Rotation paths and how fast each direction turns (degrees per step)
Each turn is a multiple of 5 degrees from 10 to 175, or 0.
Each row of a path follows its step; steps can be skipped.
Path 1:
step 0: [-0.91 -4.99  0.89  1.36 -2.20  2.35  0.12  0.20  0.66  0.10 -0.15  3.14
 -0.49 -0.08 -2.12  0.00 -1.33 -0.66  2.45  2.77  0.92  2.20 -2.06  1.17
  1.88  0.96  0.87  2.46]
step 1: [ 1.34  0.80  0.69 -2.16 -0.18  1.18  0.86  3.46 -0.39  1.18 -0.99  4.76
  0.84  0.31 -1.08 -1.64  1.33 -1.17  1.89  4.52  1.02  0.80 -2.96 -0.17
  0.81 -0.14  1.48  0.08]
step 2: [ 3.44 -4.44  0.84 -0.37  1.48 -0.24 -0.44  2.36 -0.42 -0.19 -0.43  1.81
  2.60  3.08 -0.63  0.22  1.64 -1.05  1.54  1.48  0.35  0.81 -2.27  0.37
 -1.13 -3.27 -1.02 -1.86]
step 3: [ 4.00 -3.23  1.87 -0.68  1.20 -1.90  1.96  0.81 -0.22 -0.51  1.53  1.60
 -0.93 -0.54 -0.45 -3.07 -1.35 -1.88  0.49 -1.07  1.59  2.90 -0.83 -2.48
  0.51 -2.93  1.41  0.53]
step 4: [ 0.40 -2.48 -0.63  0.67 -1.90  0.31 -1.01  0.71 -2.15 -2.53 -0.78  3.15
 -2.08 -2.23 -1.97 -2.23  1.14  1.05  0.98 -1.42 -0.56  4.50 -1.90 -1.50
 -0.92 -1.74  0.58 -1.77]
step 5: [ 1.33 -1.04 -0.44 -1.70 -0.60 -0.63  1.36 -2.26 -3.28 -1.07  1.80  3.18
  1.59 -1.41 -0.56 -0.89 -0.43  2.34  2.75  1.58 -1.51  2.64 -2.52  0.80
  3.34 -0.29 -0.97 -1.37]
step 6: [ 1.45 -2.22  0.78  1.25 -2.75  0.24  0.47  2.41 -1.94 -2.36  4.36  3.03
  1.97  1.95 -2.86  0.43 -0.63 -0.49  0.91  0.80  1.11  1.03 -1.31  0.94
  1.77  2.26 -0.52 -0.17]
step 7: [ 0.68 -0.92  3.97 -0.85 -1.77  2.36  1.02  3.68 -2.23  0.22  2.56  0.23
 -0.77 -0.07  1.45 -0.30  1.12 -2.80  2.96  1.78  0.15  2.49 -2.29  0.99
  0.90 -0.54  1.02  0.35]
step 8: [ 2.05 -4.07 -0.76 -1.82  1.24  1.16 -2.21  1.47 -1.98 -0.39 -0.56 -0.20
  1.71 -1.31 -1.49 -1.35  1.38 -3.56  0.58  1.52  0.02  2.23 -3.15  2.20
 -0.35  0.02  2.44  0.62]
step 9: [ 1.52 -1.40 -0.16  1.10  3.55 -0.12  1.45  1.74  0.68 -1.39 -0.22  3.86
  2.17 -3.08 -0.88 -0.65 -1.44 -2.97  1.56  1.02 -0.17  3.34 -1.39  0.47
  0.42 -2.16 -1.23  1.22]
step 10: [ 1.57 -2.58  1.62  0.51 -0.39  2.81 -1.86  1.22  0.07 -0.05  0.87  4.52
  1.34  0.02 -1.28 -2.62 -2.16  1.41  0.23 -0.14 -2.08  1.55 -2.79 -2.70
 -0.93 -1.85 -0.82  1.15]
[-0.52 -0.05 -1.09  0.26 -0.47  0.44  0.26 -1.42  0.88 -0.87 -0.76  0.12
 -0.31 -1.81 -0.73 -0.34 -0.18 -0.17 -0.12  0.50 -0.22  0.84  0.41  1.19
  0.13 -1.00  1.04  0.45]	80
[-0.79  0.03 -0.23  0.58  0.76 -1.11 -1.56 -0.47 -0.98  0.30 -0.04  0.52
  0.23 -0.43  0.36  0.99 -1.27 -0.06 -0.04 -0.07 -0.59  1.36  0.44 -1.58
 -0.11 -0.23  0.62  0.15]	65
[-0.32  0.17  0.05  1.40 -1.18 -0.11 -0.12 -1.05 -0.10  0.69  1.35  0.16
 -0.47 -0.10  0.21  1.20  1.04 -0.35  0.26  1.34  0.15 -0.33 -0.71  0.15
  0.80  1.25  0.68 -0.33]	55
[-0.84  0.52  0.12  1.57  0.35  0.46  0.59  0.81 -0.40 -0.89 -0.63  0.63
 -0.58  0.34  0.37  1.04  1.28 -0.51  0.71 -0.18 -0.67  0.54  0.74  0.39
 -0.45 -0.93 -1.22 -0.71]	145
[ 0.77 -0.45 -0.59 -0.41 -1.06 -1.51  0.67 -0.23  0.01 -0.15 -0.36  0.32
 -0.90  0.84  0.04 -0.08  0.24  1.12  0.46  0.39  0.79  0.10  1.07 -0.73
  0.02 -0.90  0.72 -1.68]	35
[-0.95 -0.76  0.25  0.07 -0.47 -0.83 -0.46  0.55  1.14 -0.71 -0.29 -0.91
  0.30 -0.67  0.06  1.24 -0.37  0.89  0.63 -0.23  1.46  0.27 -1.64  0.20
 -0.52 -0.19 -0.82 -0.16]	175
[-0.07 -0.44  0.62  1.18 -0.80  0.27  0.81  1.02  1.37  0.45  0.71  0.77
 -0.81 -0.49 -0.10 -0.39 -1.45 -0.48 -0.08 -0.58  0.77  0.44  1.35 -0.56
 -0.05  0.78 -0.22  0.49]	115
Path 2:
step 0: [-2.52 -0.46  0.96  0.71 -2.09 -0.93 -1.31 -0.81  0.50  0.45 -0.44  0.41
  1.05 -1.33 -0.04 -4.01  2.97 -0.45 -0.16  3.67 -1.73 -2.30  0.62  0.43
  1.71 -1.10  2.75 -0.45]
step 1: [ 1.39 -0.49 -1.11  0.77  0.11  0.94  0.07 -2.77 -2.21 -0.42 -0.76 -0.50
  0.03 -1.53 -2.51  2.32  4.22  4.46  0.75  0.20 -1.01  1.54  0.40  0.40
 -0.15 -0.11  1.93 -0.17]
step 2: [ 2.68  3.32  0.97 -1.11  0.75 -0.98  1.00 -1.53 -0.45  1.59 -2.84  0.69
  1.25  1.92 -0.40 -0.10 -0.28  0.92  0.18  2.09 -1.24 -2.10  2.64 -2.72
  2.60 -1.48 -0.14  1.65]
step 3: [ 0.33  2.30 -0.66 -1.25 -0.86  1.69 -1.03  3.87  0.24 -0.11 -0.31  3.14
  4.02 -1.55 -1.22  0.37  2.85  0.53 -0.24  0.37 -1.32  1.30 -1.88 -1.25
 -1.07 -1.64  0.34  0.92]
step 4: [ 0.14  1.23 -1.85  3.51  0.40 -2.60 -3.36  0.87 -2.76 -1.38  1.01 -1.19
  0.91 -0.62  0.35 -1.61 -0.37  1.95  0.97  3.15 -1.86 -0.85  0.33 -2.35
  0.26 -0.03 -0.67 -1.04]
step 5: [ 1.44  0.03 -2.41 -0.21 -0.28 -1.81 -0.14 -0.49 -1.75 -2.10 -2.78  0.74
  0.63 -0.93  0.35  2.23  1.49  0.58  0.05 -2.54 -0.90 -1.63 -3.50 -0.80
  3.08  1.73  1.63  2.10]
step 6: [ 0.44  2.86 -2.61  0.68  1.60 -2.42  2.79  1.15 -0.89  2.66 -0.54 -0.09
  2.04 -2.03  0.90 -0.52 -1.76  0.64 -0.07  1.84  3.02  0.38  0.75 -0.70
 -0.54 -0.04  1.62  2.77]
step 7: [-1.75  2.92 -1.15  3.06 -3.04  0.08 -0.77  1.45  2.56  0.06 -1.74  0.94
  0.91 -0.77 -1.20 -1.35  1.35 -0.23  0.40  1.23 -1.47 -2.05 -2.08  3.12
 -0.36  1.68 -0.31  1.81]
step 8: [ 1.26  1.33  1.66  1.72  2.51 -1.12 -1.65 -0.60 -1.18  1.13 -0.34 -2.92
  0.29 -2.77 -0.45 -0.55  0.76  1.91  3.58  0.46 -0.11  0.97 -1.82  1.93
  0.63  0.87  3.17 -1.55]
step 9: [ 1.32  3.19  0.08 -0.89 -1.04 -3.28  1.47 -0.17  0.10 -0.52 -2.27 -1.00
 -2.60  0.51 -2.96 -2.02  1.51  1.45  0.20 -2.98  0.27 -0.75  0.65  0.17
  1.94 -1.69 -0.17  2.16]
step 10: [ 0.84  1.57  0.35 -4.23  0.46  0.66  2.61  2.00  1.45 -0.96  0.41  0.24
  1.84 -1.52  0.30 -2.24  1.62  2.12  2.77  3.23  1.22 -1.21 -1.48  0.05
 -1.15 -0.19  0.52  0.55]
[-1.14  0.30  0.64  1.13  0.55 -0.82  0.57 -0.22  0.03  0.18 -0.31 -0.30
 -0.26 -0.52 -0.48 -0.31 -0.66 -0.44 -0.87 -0.35  1.17 -0.59 -0.70  2.03
 -0.23  0.89  1.04  0.24]	40
[ 0.59  0.31 -0.19  0.01 -0.19  1.15  0.38 -0.72 -0.54 -1.19 -0.96 -1.28
  0.55  1.01 -0.14 -0.98 -0.27  0.26 -0.58  0.94 -0.22  0.82 -0.62  0.15
 -0.51  1.70 -0.61 -0.14]	120
[ 0.29  0.16 -0.06  0.37 -0.45 -0.47  0.51  0.24  0.40 -0.05 -0.90  0.42
 -0.80  0.37  0.25  0.18 -0.36  0.73 -0.35  0.52 -0.48 -2.37  0.18  0.51
  0.40  0.06 -1.88 -1.11]	145
[-0.17 -0.80 -0.02 -0.06  0.49  0.33 -1.02 -1.40 -0.39  1.18  0.94  0.07
  0.65  0.70 -1.01 -0.23 -0.49  0.94  0.90 -0.54 -0.04 -1.21 -1.10 -0.11
 -0.35  0.41 -0.70  0.98]	110
[ 0.73  0.90  0.23 -0.29  0.81  0.27 -0.22 -1.09 -0.22  0.29  1.25  0.02
 -0.09 -0.86  1.22 -1.47 -1.19 -0.51  0.01  1.19  0.17 -0.77  0.51 -0.42
  0.78  0.02  0.67 -0.61]	175
[ 1.01  0.06 -0.61 -0.49 -0.37  1.14 -0.92 -0.26  1.07 -1.08  0.05  1.36
 -0.41 -0.13  0.01 -0.61  1.06 -0.69 -0.87 -1.07 -0.34 -0.83 -0.55  0.79
  0.43  0.41  0.60  0.71]	160
